One vector is turned by the same rotation once a step. Each row is the vector after some number of steps, and that number follows the row.
The counts run from 0 to 199.
[ 55 119 148 126 124  93 135 205 133 150 148  72 128 125 101 121 152 128
  80 117 142 169 138  99 123 134 150 142 138 158 137 145 140 135 160 133
 128 107 135  95  82 147 127 107 124 141 122 107] => 54
[ 82  98 159 168 122 138 158 220 143 144 165  98 107 120 140 165 133 123
  97 108 132 151 169 127 124 137 126 126 133 142 117 148 150 120 153 140
 132 119 150 151  96 141  84 115 164 131 150 159] => 62
[ 68 122 173  97 136 123 170 163 119 154 134 108 109 155 124 182 121 114
 106  88 128 145 139 148 131  81 101 123 168 123 100 104 166  70 149 147
  96 158 138 127  85 161 123 125 120 147 111 120] => 45
[ 89 113 183 131 149 135 185 147 119 143 144  70 140 160 144 176 132 116
  85  82 138 162 146 177 153 111 109 108 142 165 121 122 129  97 145 156
 119 169 135  91 109 153 103 136 119 133 105 121] => 48
[ 71 122 145  88 127 104 163 143 144 149 119 104 143 143 117 158 146 121
  75 115 108 157 125 105  99  85 130 145 152 112 136  95 133 102 132 109
 139 168 127 100  74 148 105 167 108 101 129  68] => 94
[ 52 127 126  78 123 102 159 157 142 131 164  83 115  97 122 138 106 158
  90 140 127 138 132 122  83 105 140 130 142 115 161 154 137 114 131 119
 135 158 164 158  74 153  80 163 126 119 157 125] => 79
[ 42  93 122 117  98  78 162 183 161 146 129 133 113 116 100 155 141 114
 106 112  87 129 132  82 114 120 128 144 119 118 139 116 108 131 146 136
 129 120 138 136  74 169  95 136 138 139 118 100] => 16
[ 71 120 152 111 147 147 159 153 118 163 144  71 118 137 126 143 156 136
  72  98 152 200 146 145 115 125 143 118 123 177 141 133 148 123 156 134
 117 157 136  83 112 141 111 156 111 131 121  99] => 52
[ 90 102 135  95 123 126 169 151 159 134 126  82 132 101 131 163 137 121
  84 112 125 162 129 121 105 118 136 114 101 156 134 137 111 125 156 115
 100 171 153 122  93 167 112 200 139 108 134  92] => 11
[ 62 108 172 149 117 153 136 167 148 146 135  87 144 143 148 169 127 105
  55  97  92 124 142  89 156 140 107 136 137 142 129 125 128 119 125  79
 131 135 159 122 115 129  68 120 115 103 156 119] => 2
[ 54 103 133 115 140 103 173 176 147 126 146 111 111 170 169 179 126 103
 107 110 111 176 126 125 100 100 154 135 134 126 136 139 114 110 149 132
 121 135 138 147 110 148  90 160 146 154 122  96] => 154
[ 66 108 130 139 114  86 155 169 153 138 109  91 123  92 110 151 127 129
  80 116 137 137 136 115 124 106  97 139 120 152 151 124 177 130 182 156
 131 135 106  93  80 133  98 146 149 178 114 113] => 35
[ 70 112 160 158 108 120 155 174 157 129 168  82  99 145  93 155 153 126
  47 134 102 147 113 138 140 129 106 128 160 154 132 132  86 130 144 120
 130 151 139 140  85 152  98 110 123 102 116 132] => 69
[ 61 135 151  96 138 117 141 159 142 136 142  81 117 148 114 156 111 135
  89  86 148 149 138 101 117  98 127 107 135 156 149 152 166 109 178  93
 103 172 149 135 104 154 128 141 122 139 165  95] => 143
[ 71  89 125 156 129 101 153 167 155 130 154  99 129 163 150 178 140 108
  66 100  99 134 140 101 142 142 122 127 135 152 151 134 100 129 135 136
 171 138 139 131  97 132  68 113 129 134 127 102] => 156
[ 35 121 137 149 149 138 177 166 119 173 126  81 115 164 135 156 118 125
  85 115 105 144 109 137 146  94 133 147 136 146 119 113 139 126 138 116
 118 103 145  98 107 118  84 110 126 158 126 121] => 134
[ 76 103 144 133 142 151 176 193 121 147 162 107 113 149 151 167 116 123
 121  88 135 178 162 139 115 121 136 126 138 146 108 159 155 121 161 131
 127 146 149 153 101 132  78 134 144 133 157 154] => 63
[ 79  93 135 135 127 133 168 153 149 117 137  87 130 126 111 190 105  99
  80 100 118 141 164 151 145 144 138 109 139 151 117 137 122 132 160 123
 147 183 112  94  59 123 103 133 145 115 160 139] => 164
[ 87 104 162  80 146 128 160 152 148 155 119 117 155  85 147 158 103 128
 100  94 130 170 159 117 116 111 119 127 115 123 113 154 168 119 145 123
 120 170 153 108  90 141  94 182 139 111 157 108] => 101
[ 54  84 135 165 119 114 155 160 136 169 139 108 161 116 150 165 129 126
  91  98 122 155 148 134 159 114 133 123 122 160 111  89 118 135 157 141
 162 147 140  85  89 130  85 151 127 128  81 111] => 115
[ 97 100 157 134 103 105 157 207 157 140 130 129 161  82 109 151 136 121
  96  83 126 131 170  78 144 130 118 141 116 131 127 136 156 124 147 119
 128 150 139 125  63 159 105 136 140 119 137 120] => 103
[ 75 118 144 116 100  99 151 196 167 120 126 101 124  86 113 143 146 116
  83 125 121 148 132  91 108 120 137 131 105 144 144 140 114 128 144 113
 102 137 144 128  80 178 120 184 143 129 120  92] => 12
[ 53 100 123 144 123  80 150 179 172 101 156 113 115 163 152 162 151 101
  82 105 105 167 120  87 114 108 110 146 135 141 147 144 117 125 164 121
 141 139 137 144  94 145  86 137 127 157 117  90] => 155
[ 77 106 154  97 143 136 189 177 115 161 101  80 145 105 125 141 138 126
 109 119 159 179 152 152 105 106 137 158 122 130 125 127 161 109 140 146
 109 142 145  88  87 149 108 183 144 128 121 121] => 191
[ 70 122 167  99  96  97 161 143 142 119 134  93 141 113  77 143 135 121
  77 103 130 135 128 119 139 104  82 149 168 135 140 130 153 110 151 118
 124 175 132 108  70 156 121 114  85 116 103 118] => 185
[ 52 110 154 133 108 128 142 170 153 169 125 119 112  75  88 147 108 138
  75 102 126 130 139 117 174 130 104 132 137 157 103 133 164 144 161 115
 123 128 135  97  81 136 108 106 135 131 144 153] => 122
[ 47 104 159 145 158 122 144 150 121 151 139  65 140 128 171 167  95 120
  66 106 123 147 112 157 143 108 134 108 140 145 111 144 125 111 137 130
 112 124 154  95 125 120  74 122 127 146 137 123] => 138
[ 96 114 165 159 111 104 190 186 155 113 146  99 158 125 141 156 132 101
  77 133 107 134 117 126 161 107  76 171 135 142 138 155 129 115 119 123
 120 160 130 136  80 141  80 139 127 135 126 136] => 88
[ 87 124 178 105 134 104 163 153 125 125 145  66 129 141 138 156 136 128
  73 104 145 170 124 154 128  88 113 104 163 155 123 142 136  96 147 160
  96 165 143 119 105 178 130 150 116 135  85 105] => 49
[ 61 100 153 146  97 101 142 181 175 123 130 131 105  83 146 177 122 111
  79 115  89 116 132 110 144 133 111 130 146 120 109 127 118 110 142 150
 125 114 128 149  78 161  83 142 144 128 120 131] => 20
[ 78 116 171 142 132 144 163 167 127 150 148  55 147 128 136 143 151 119
  57 101 147 188 146 140 157 138 142 138 134 186 130 153 139 131 149 131
 125 134 132  78 115 139  99 125 122 135 117 128] => 51
[ 57  96 114  89 117 101 179 153 153 164 116 129 109 119 112 166 142 121
 103 102 104 149 132  97  88 111 137 140 105 122 145 121 127 132 164 127
 123 147 151 123  92 165  91 177 139 128 134  84] => 15
[ 57 104 141 136 117  93 164 186 144 138 144 118 120  95  97 146  99 132
 110 113 138 116 135 130 150  97  91 134 137 140 111 148 157 135 164 141
  92 143 131 128  83 158 126 121 149 167 120 146] => 125
[ 82 110 153 155  98  97 155 170 150 102 135  90 133  84 156 165 121 108
  59 132 121 125 148 126 130 107  92 151 161 125 133 115 155  88 110 160
 143 131 125 145  76 141  80 131 133 136  97 124] => 178
[ 69 121 143 104 134 156 173 157 127 161 125  95 109 119 106 169 117 135
  90 125 108 121 156 141 106 121 137 138 137 112 129 114 151 101 131 117
 130 159 155 151  75 138  73 142 149  97 186 135] => 82
[104 113 156 147 136 133 209 146 140 138 129  86 153 139 163 169 136 104
  68 117 105 152 133 146 152 106 104 159 125 149 146 136 131 108 103 116
 136 173 140 122  97 136  62 163 130 117 136 126] => 89
[ 75 120 171 146 123 135 156 171 141 157 128 112 107 129 121 164 135 114
  66  87 107 139 140 113 167 128  81 155 155 145 123 131 197 118 152 133
 121 114 124 116  93 138  98  86 112 151 123 138] => 43
[ 88  95 141 111 132 133 196 181 133 168 136 130 167 105 118 152 119 115
 128  75 123 156 167  96 155 128 136 157 113 132 109 139 155 128 139 123
 135 154 144 119  70 161  90 145 133 113 144 132] => 104
[ 60 117 137  92 129 123 190 121 156 133 142 128 141 125 131 167  96 106
  90  91 108 168 123 133 160 100 133 111 145 148 128 115 154 102 151 104
 127 177 113 140  90 160  95 158  99 139 103 115] => 26
[ 44  96 132 113 135 105 164 151 121 163 143 111 155 112 156 159 114 137
 102  94 134 174 139 136 134  91 151 107 140 146 105  98 126 125 154 146
 143 153 149 103  94 146  88 159 114 123  80 101] => 116
[ 87  94 130 139 107  96 178 168 159 101 157  91 149  82 103 149 127 109
  63 131 133 145 137 132 146 147 130 138 124 152 151 184 116 149 140 130
 145 175 114 126  62 151  92 138 128 144 140 145] => 167
[ 36 124 155 134 120  90 130 154 129 145 134  79 111 147 127 166 123 135
  75 117 110 111  94 122 117  78 109 116 164 134 122 104 139 104 146 143
 101 117 140 119 102 151 114 121 138 152 100  98] => 136
[ 29 125 143 105 103 111 120 169 150 153 136 114 100  67  99 137 106 145
  79 116 126 145 121 110 138 106 125 118 146 134  99 141 170 127 159 121
 102 139 137 123  89 157 120 116 123 129 122 138] => 121
